In the rows, 128 means zero.
These are runs of 6 systems, one row a step. Runs of the same system follow the same rule from any start.
mabev, run 1 (9 x 20):
[[130 174 106 174 145 116 205 131 175 174 164 140  53  84 112  92 110 117
  109 127]
 [154 133  99 166 140 149 115 159 141 138 172 189  49 131 101  55 100  96
  142 165]
 [150 128 112  94  99 158 112 120 110  96 180 171  76 126 118 125  45  74
  150 184]
 [149 171  81  84  78 125  95 107 119  48 156  87  82 140 139 129  91  73
  142 146]
 [109 178  78  77 100 109  81 110 185  43 156 137 125 142 139 138 144 106
  179 100]
 [ 69 165  95  94 133 134 140 118 220  63 178 142 126 132 177 160 134 141
  125 100]
 [ 67 109  99 146 137 119 174 156 230  84 183 111  90 128 164 123 161 127
  121 134]
 [100 105 126 146 105 111 205 154 226 112 170 163  72  99 114 102 142  97
  152 150]
 [147 158 115 137  87 126 203 153 185 113 175 184  65 118 124  69 112  78
  106 160]]
mutal, run 2 (9 x 20):
[[102 183 117 149 156 136 122 131 154 117 122  90 141 135 180 151 153 187
  124  73]
 [100 102 140 193 158 136 135 152 179 118 123 118  95 102 140 165 140 168
  183 122]
 [104  63 185 145 125 167 167 142 164 132 123 166 104 110 115 132 102 135
  125 147]
 [116  54 143 109 126 147 135 147 119 124 139 146 146 158 127 100 132 111
   61 168]
 [150  97  99 104 116  78 109 139 117 115 116 139 165 150 104  98 182  92
  105 155]
 [182 167 119 129  85  85 132 123  96 134  99 114 124 124 102  99 145  88
  143 128]
 [159 202 111 127 117 128 140 125  87 161 160 125 110 130 137 108  95 120
  154 117]
 [100 183 104 112 163 130 133 103 135 164 163 131 139 121 146 144 111 153
  135  91]
 [ 85 124 122 136 174 131 114  98 156 134 121  86 117 104 125 163 126 160
  129  97]]
seti, run 3, 9 rows:
[[134  87 116 110 126 102  77 126 134  58  75 120 177 145 126 157 175 121
   88 147]
 [149 120 146 140  90  75 145 150 137 113  93 122 173 121 133 156 192 127
  195 119]
 [125 161 157 150 122 127 199 156 132 168 146 153 164 130 179 143 147 167
  159 104]
 [109  94 126 143 183 139 171 150 117 187 170 152 150 135 153 123 122 148
   80 156]
 [130  61 130 127 154 120 131 115  86 182 133 118 115 106  80 124 102 104
  112 171]
 [167 133 153 128  92 141 118 112  67 144 113  99  87 118  99 122  75 102
  163 140]
 [151 186 119 103 108 162  90 123  82 104 148 125 120 158 161 126  84 127
  139 123]
 [126 145  81 101 157 127  70 111 115  83 134 120 162 146 158 167 131 138
  103 130]
 [123 100 109 131 134  91 111 124 143  82 105  94 155 114 142 194 159 132
  151 141]]
mutal, run 4 (9 x 20):
[[165 189 115 191 134 122 113 148  85 141 114  69 108 123 162 152 125 158
  188 115]
 [ 94 151 153 130 134 151 166 132 154 156 177 165 117 107 150 162  92 159
  207 107]
 [ 67  99 156 121 153 159 175 111 165 141 141 109 130 119 152 155 115 161
   65 117]
 [106  38 110 142 170 119 101 137 139 104 122 110 134 120 120 163 145 128
  102 179]
 [157  73 161 107  88 114 120 120 121  97  81 161 144 116  89 142 132  95
  145 157]
 [170 140 149 105  67 140 138 141  76 106 120 117 141 163 151 102 118 100
  105 150]
 [154 177  83 116 118  96 139 152 110 127 165 138 165 152 174 125 154 118
  137 136]
 [140 178 118 143 134  84 172 118 130 164 118 109 150  98 139 154 154 141
  148 102]
 [115 127 136 152 151 131 157 118 112 171 147  84 100  96 134 161  93 142
  158 134]]
dufam, run 5 (9 x 20):
[[135 153  97 109 158 150 134  74 107 126 147 119  76  83 119 172  31 106
   78 163]
 [183 136 132 129  84 157 107 128 113  59 119 170  79 116 120 148  61  90
  148 181]
 [123 117 162  65  59 146 108 121 139  42 120 151 159 149 145 169 116 114
  174 127]
 [ 97  79 112  99 112 111 125 157 164  56 144 114 177 166 179 153 183 124
  109 151]
 [113  74 109 157 155  82 153 177 176 133 144 169 167 127 134 133 204 138
  149 152]
 [ 96  71 167 173 166 118 165 148 140 194 111 117 146 106 112 140 161 168
  155 117]
 [115  94 158 156 158 152 149 147  75 217 147  93 121 144 125  89 112 150
  119 129]
 [143 135 130  99 145 139 140 101  66 209 153 148 131 123  98 100  78 110
   94 139]
 [173 141 125 100 114 125 129  81  70 134  99 126 123  97  98 157  68  92
   84 162]]
vir, run 6, 9 rows:
[[ 97 123 187 180 141 180 146 144 182 139  90 135  95 128 120  93 140 178
   96  78]
 [117 114 126 122 118 159 135 164 131 152 178 149  96 179 123  22 133 108
   95 132]
 [ 94 100 114  49 118  94 142  83 151 155 158 134 133 121  69  91 133  76
  111 117]
 [136 139 123 135 132  97 133  77 120 157  84  57  81  83  66 116 120 103
  102 111]
 [182 199 120 158  88 121 124 128 124 112 114 124  59 114 106  94 107 100
  171 118]
 [141 199 127  84 101 156 147  96 124 111 158 176 109 117 141 143  56 111
  131 121]
 [105 126 109 105 129 153 140  96 143  77 152  96  92 106 153 181  67 111
   84 160]
 [ 95 106 145 147 117 156 119 126 203  50 110 113  75 111 129 152 117 133
  137 123]
 [ 96 140 168 145 124 194 121 135 180 105 122 153  89 146 130  81 113 160
   95  85]]
vir, run 7:
[[113 121 146 115 112  99 148 108 143 128  83  67 151 128 116 119 173 129
   83  93]
 [149 171 119 176 117  99 168 156 142 151 121 106 107 125 134  83 171 127
  129 110]
 [147 155 128 122 121 115 180 135 122 176 162 188 124 111 120 110 112 110
  144 140]
 [126 100 131 105 139 129 146 105  93 159 155 115 118 102 110 160  76 106
  137 163]
 [121 110 120 138 133 129  87 116 121 107 123  89  93 110 109 156 106 129
  182 131]
 [135 166 125 140 137 160  71 121 133  95 107 150 118 134 130 131 114 155
  150  97]
 [139 144 117 110 123 156 106 131 122  87 128 155 147 159 159 122 121 130
   75 137]
 [111 104 132 100 102 117 155 129 155  86 123 117 154 138 149 141 153 115
   87 137]
 [104 120 148 152 126 119 172 138 166 139 111  98 124 118 135 122 161 148
  115 107]]
dufam, run 8, 9 rows:
[[136 172 157 138 127 116 152 120 106 184 105 118 157 122 127 128 141 158
  153  78]
 [126 160 100 138 167 140 101 113  89 153 135  81 124 138 145 127 112 151
   93 113]
 [146 163  82 126 146 119 102 111 123 137 152 140  84 113  97 107  99 101
  139 139]
 [133 156 143 120 100 141 138  95 155  95 111 129  84  95 113 151  88 113
  142 114]
 [134 148 140 129  91 162 115 144 137  65 122 126 116 155 166 128 119 132
  125 124]
 [113 130 110 100 125 130  95 139 162  88 139 169 154 157 140 113 158 134
  133 111]
 [101 100 117 135 139 101 126 128 183 106 109 120 133 122 114 122 179 132
  111 118]
 [129 125 142 176 127 117 155 160 149 146 115 113 111 130 125  94 170 141
  137 116]
 [116 157 147 141 145 144 137 130 123 180 126 130 135 137 128  99 134 160
  131  83]]
mabev, run 9, 9 rows:
[[192 177 125 121 102 118 168 130  84 131 133 186 150 107 153 174  85 110
  138 168]
 [144 189  87 119 124 116 106 134  75 153 173  70 122 164 158  89 130 120
  151 114]
 [ 89 120  93  82 170 118  67  88 141 147 158 139 129 119  85 131 122 125
  169 104]
 [110 143 116 142 166 154 116  93 159  93 113 120  95  93 139 187  87 152
   98 125]
 [121 116 144 185 114 153 108 169 158  79 112 104  93 142 156 124 145 150
  165 125]
 [ 98  97 188  95  77 152 159 131 161 115 132 150 132 142 122 111 127 121
  153 109]
 [123 115 132 102 100 123 163 122 148 108 120 121 137 142 130  98 143 103
   45 136]
 [157 115  94 135 127  76 140 152 136 117 129 157 159 128 130 126 176 104
  120 166]
 [146 170 112 126 126 102 176 133 117 162 159 153 144 109 148 148 121 123
  156 135]]
kap, run 10:
[[109 110 135  97  79 113 187 154 168 113 182 153 133 141 149 114 143  98
  162 145]
 [101 132 122 122 163 137 164 138 149 162 155 163 161 145 151 102 148 151
   57 118]
 [152  97 132 191 162 108 125 153 109 169  85 119 134 117 105 110 169 148
  108 139]
 [167 160 148 145  98  99 157 118 122 155  99 145 114  93  91 125 125 114
  179 115]
 [165 204 110 116 109 139 135 124  95 129 154 145 115 136 153 115  89 117
  121 127]
 [134 125  76 125 176 135  69 125 108 122 154 147 120 131 125 137 104 125
  121 156]
 [112  98 137 109 148 129  94  85 119 121 102 107 133 102  99 182 102 135
  139 123]
 [124 102 162 105  81 136 143 124 116  89 123  88 130 135 149 158 112 114
  144 142]
 [105  95 127  90 111 134 151 146 154 109 173 153 142 151 152 117 133 110
  125 149]]
kap, run 11:
[[124 141  80  95 126 149 122 128 122  82 181 121 110 150 170 133  89 102
   79 167]
 [101  64 102 111 178 121  85 118 151 105 125 156 163 125 116 164 146 134
  104 156]
 [113  86 181 109 106 115 146 110 113 135  83  89 175 121 120 160 148 139
  130 110]
 [135 115 150 127  78 112 194 163 122 135 158 110 132 142 156 111 143 104
  148 151]
 [121 138 111 131 154 127 171 147 155 161 171 188 131 125 137 102 133 129
  103 139]
 [153 125 132 165 169 130 124 129 105 169  92 148 140 114 109 121 134 150
   80 132]
 [178 135 135 148 109 107 122 120  92 146  94 125 113 104  89 130 119 110
  160 141]
 [154 176 113  90 104 122 140 103 110 123 151 145 117 118 128 141  86  98
  146 134]
 [129 131  89 103 159 141  97 120 101 115 157 134 136 138 152 153  97 122
   97 156]]
seti, run 12:
[[166 202  88 153 130 148 100 141 102  63 137 109 117 134 207 190  90 151
  137 147]
 [ 81  95  81 105 182 130  64 138 144  85 172 131 170 145 171 196 138 156
  167 140]
 [ 80  53 172 114 130 118 148 111 147 102  96  79 165 102 136 216 139 152
  142 128]
 [134  69 201 134  62 142 196 169 132 102 127 147 144 130 163 159 123 122
  159 168]
 [141 101 187 108 115 166 147 153  85 169 133 221 193 155 143 125 115 151
  137 140]
 [160  97 151 135 147 136 121 143  35 187  98 115 192 154 137 121 138 144
   72 150]
 [177 116 104 115 116  80 132 134  30 174 145  81 157 134 128 130 134  89
  149 175]
 [172 183 105 116 133 108 134 105  55 165 149 115 140 100 145 193  75 123
  185 142]
 [132 149 101 146 165 164 102 133  79 115 165  99 122 129 192 204  63 156
  145 162]]

Which system made each run below?
run 13, 2 rows:
[[175 143 121 170 126 108 157 159 111 158 115 150 122 123 121  94 146 118
  114 150]
 [135 153 104 141 159 118 116 131 105 184 158 139 117 130 110  90 128 132
  154 114]]
 -> seti
run 14 (2 x 20):
[[ 78  62 123 150 221 160  60 135 134 160 130 141 144 135 111 132 137 179
  120 119]
 [109  56 136 134 134 121 133 126 121 182 146  95  75 119  59  56 128  91
  129 147]]
 -> dufam
run 15:
[[133 166 117 121 157 144  72 101 128 141 102 162 125 129  94 104 122 143
  117  86]
 [127 146 100 153 130 117 105 132 139 102 109  60 102 140 136 100 160 128
   95 112]]
 -> seti
run 16:
[[129 146 149 144 126 157  85  92  68 136  99  12  77 114 121 153  74 139
  155 102]
 [121 158 102  73  74 152 112 128 123  49 190  94 107 162 187 144  85  94
  148 147]]
 -> seti
run 17:
[[102 199  99  79 120 118  96  95 175 103 135 141 136 146 122 101 152 132
  134  60]
 [106 159  90 152 157 126  79 141 126 106 127  50 131 161 172 116 168 163
  121  92]]
 -> kap
run 18:
[[155 144 157  82  80 135  89  94  64 133 104 110 131 136  91 122  95 103
  181 108]
 [130 162 100  70  92 112 137 103 105  88 155  72 146 147 166 154 116  94
  102 136]]
 -> dufam
run 19, 2 rows:
[[123  80 118 118 120 132 122 174 124  82 149 133 173 171 189 150 158 131
  118 168]
 [ 83  69 152 105 148 117 146 132 150 174 149 156 175 134 113 123 161 144
  150 115]]
 -> kap
run 20:
[[164 128 172 142  72 172 106 181 115  46  81 159 168 191 187 115 157 147
   92 137]
 [160 136 130 176  94 101 155 216 131 114 130 146 176 178 187  97 213 144
  153 138]]
 -> mutal
run 21:
[[117 102 160 114 146 139 151 129 114 177 125 168 179 135 129 124 135 148
   94 122]
 [107  81 120 114 130  99 123 129 114 141 136  65 142 139 121 115 164 113
  123 134]]
 -> mutal
run 22 (2 x 20):
[[145  79 108 145 133 111 140 173 134 141 175 185 115 132 116  98 136  97
  160 186]
 [106  80 171  81 132 134 121  90 102 172 115 146 161 111  81 152 106 128
  158 114]]
 -> vir
run 23:
[[165 180 115 192  86 100 173 190 163  76 132 109 114 131 198 150 170 136
  187 138]
 [ 87 154 144  90  96 131 178 144 167 173 203 159 125 155 131  61 145 119
  191  78]]
 -> mabev
run 24, 2 rows:
[[121 127  95  85 135  97  97 116 118 153 153 133 149 146  98  86 154 104
  137 114]
 [154 146 105 116 138  85 123  92 111 147  94 117 142 101  91 135 137 109
  102 126]]
 -> vir
run 25:
[[106 123  98 169 135 125  92 150 211  33 122 102  75 127 145 140 158 134
  156 129]
 [163 126 176 189 116 165 145 156 167 102  77 210  97 103 117 127 114 149
  123 139]]
 -> mutal
run 26, 2 rows:
[[119 125 144 160 111 148 118 153 153 120 142 121  71 135 120  90 125 128
  184 118]
 [ 90 149 143  89 120 159 125 111 151 128 145 139 124 146 122  92 120 136
  107  84]]
 -> seti
run 27:
[[143 148 108 133 154 134 132 110 135 121 107 137 119 115 124 123 117 126
   42 135]
 [142 110  95 150 139 104  93 140 141 111 123 127  97 122  95 100 152 105
  150 149]]
 -> seti
run 28, 2 rows:
[[151 208 126 127  83 122 186 109 156 135 136 134  69 112 112  71 109  92
  101 105]
 [173 193  53 147 158 119  84 137 129  91 127 161 118 140 142 106 136 122
   73 144]]
 -> kap
run 29 (2 x 20):
[[ 42 117 139  81 145 109 157  87 205 125 136 117 176 107 139 192 162 162
  146  68]
 [ 84 118 132 189 166 129 187 147 209 131 110 103 112 109 153 125 176 171
   54 106]]
 -> mabev
run 30, 2 rows:
[[124  87 101 119 150 107  78 123 136  80 105 125 152 120 121 180 146 127
  141 153]
 [116  83 123 144 113 101 143 157 149 117 148  94 112 126 132 135 156 112
  186 153]]
 -> dufam
